Each row has a name. Each piece below is followed by the name of the row it came from, unless a question asks for something else. Each question is about the rows just above it. Places in a row count from 1.

[120 153 128 127 110 125 123 110 148 117 131 122  99  90 140 120 131] = j840
[121 153 219 148 173 138 113  92 118 117 124 132  90 146 137 115 131] = j344
[ 72  98  74  89  78 146  83 138  91 124 117 132  65 114 129  39 130] = j914
The one value in j840 and j914: => [117]
Right after [113] comes => [92]
Where does [113  92 118] start? Give its row and place. => j344, 7
which: [124 117] => j914
Which value is in both j914 and j840? => [117]
which: [121 153 219 148 173 138 113  92 118 117 124 132  90 146 137 115 131] => j344
Row and place where [ 91 124 117 132] starts: => j914, 9

[ 78 160  85 183 179 145 196  56 119 142  41 164  51 140 164] = j385
[ 89  52 146  45 154 164 107  76 145  63  58 138  54  88 124] = j792
[ 66  57  55 108  53  83  61 127  61  56 184  68 177  62 169] = j587
[165 192 136  59  50 115 199  95 110 128  53 156  51 197  51] = j52
[ 64 166 212 122 150 151 105  87 164 199  81 165  93 145 187] = j126
[ 56 153 185  48  47 149 165 162 214  62 143  53  55 115  55] = j123
Shared by j385 and j587: => [56]
The one value in j123 and j385: => [56]
Where does [196  56 119 142  41 164  51 140 164] start? Give its row and place. => j385, 7
Which value is in both j52 and j385? => [51]
Shared by j385 and j123: => [56]
The row with [146  45 154 164 107  76 145  63  58 138  54  88] is => j792
[53 83] begins in row and place => j587, 5

[129 131 139 162 109 157 122 165 116 110 125 121 112  91 115 130 118 134
 117 129 115 127 110 121 133 115 126 105 126 131 130 130 162 139 108 129
 110 134 189 168  94 144 111 149 182 137  80]  j330
[126 128 132 126 127  83 145  98 145 146  99 138 156  99 147 139 116 130
 100 113 136 132 154 128 133  38 130 125 118 105 158 116 129 116 138 104
 106 161  66 118 191 102 101 138 131 130 140]  j375
[135 122 131 135 131 140 119 135 114 138 135 141 125 140 161 120 136 123
 118  89 114 139 144 121 115 133 148 142 124 111 115 100 103 131 160 132
 123 155 148 127  98 118 107 146 127 110  86]  j843
which: [121 133 115] => j330
which: [165 116 110 125 121 112  91 115 130 118] => j330

[ 79 171 144 117 144 116 142  81 167 168 157  74  85 102 126 103 144 164
 136] : j657
[ 99 215 114 184 126 151 123 140 139 121 172 133  77 124 117  94  91 131
 115] : j207
[112 108 121 173 171 141 117 144 133 165 166 140  93 156 126  94 126 159
 136] : j305
[117 160  79 171 121 135 145 117 143 154 157 113  86 124 130 104 125 164
 136] : j276
[112 127 114 111 158 176 142  96 138 165 173 133  95 127 114  87 127 172
 151] : j161
[112 127 117 111 158 107 155 114 139 166 157 129  86 124 130 116 126 164
 114] : j165
The row with [173 171 141 117 144] is => j305
Where does [151 123] start? Give its row and place. => j207, 6
[121 173 171] begins in row and place => j305, 3
which: [155 114 139 166 157 129  86 124 130 116] => j165
Where do [112 127 117 111 158 107 155 114 139 166 157 129  86 124 130 116 126 164
 114] appear? => j165
which: [135 145 117 143 154 157 113  86 124] => j276
which: [121 172 133  77 124 117  94  91 131] => j207

[ 83 117 206 145] : j734
[104 141 146 139] : j797
[ 77 200 179 164] : j64
[111 160 137 131] : j494
[110 117 186 120] : j662
[ 93 115 208 121] : j486
[ 95 143 185 127] : j584
[139 160 148 131] : j697
[ 99 146 138 134] : j783
The entry that follows [186]: => [120]
[146 138 134] begins in row and place => j783, 2
Shared by j797 and j697: => [139]
Where does [200 179 164] start? Give its row and place. => j64, 2

[135 110 155 146 153 125 114 125 198 108 159 144 129] : j36
[136 104 152 141 145 124 107 133 208 172 164 140 135] : j188
[127 179 160 154 144 141 165 116 101 132  93 110 124] : j883
[124 114 104 109 134 104  88 125  84 103 131 152  82] : j679
[119  76  63 107 142 122 132  94 105 140 123 165 152] : j208
[135 152  63 107  81 180 162 123 123 113 161 122 123] : j193
[108 118  72 113 139 127 130  90  62 107 119 152  93] : j492
which: [119  76  63 107 142 122 132  94 105 140 123 165 152] => j208
Right after [103] comes => [131]
The row with [136 104 152 141 145 124 107 133 208 172 164 140 135] is => j188
Which value is in both j492 and j36? => [108]

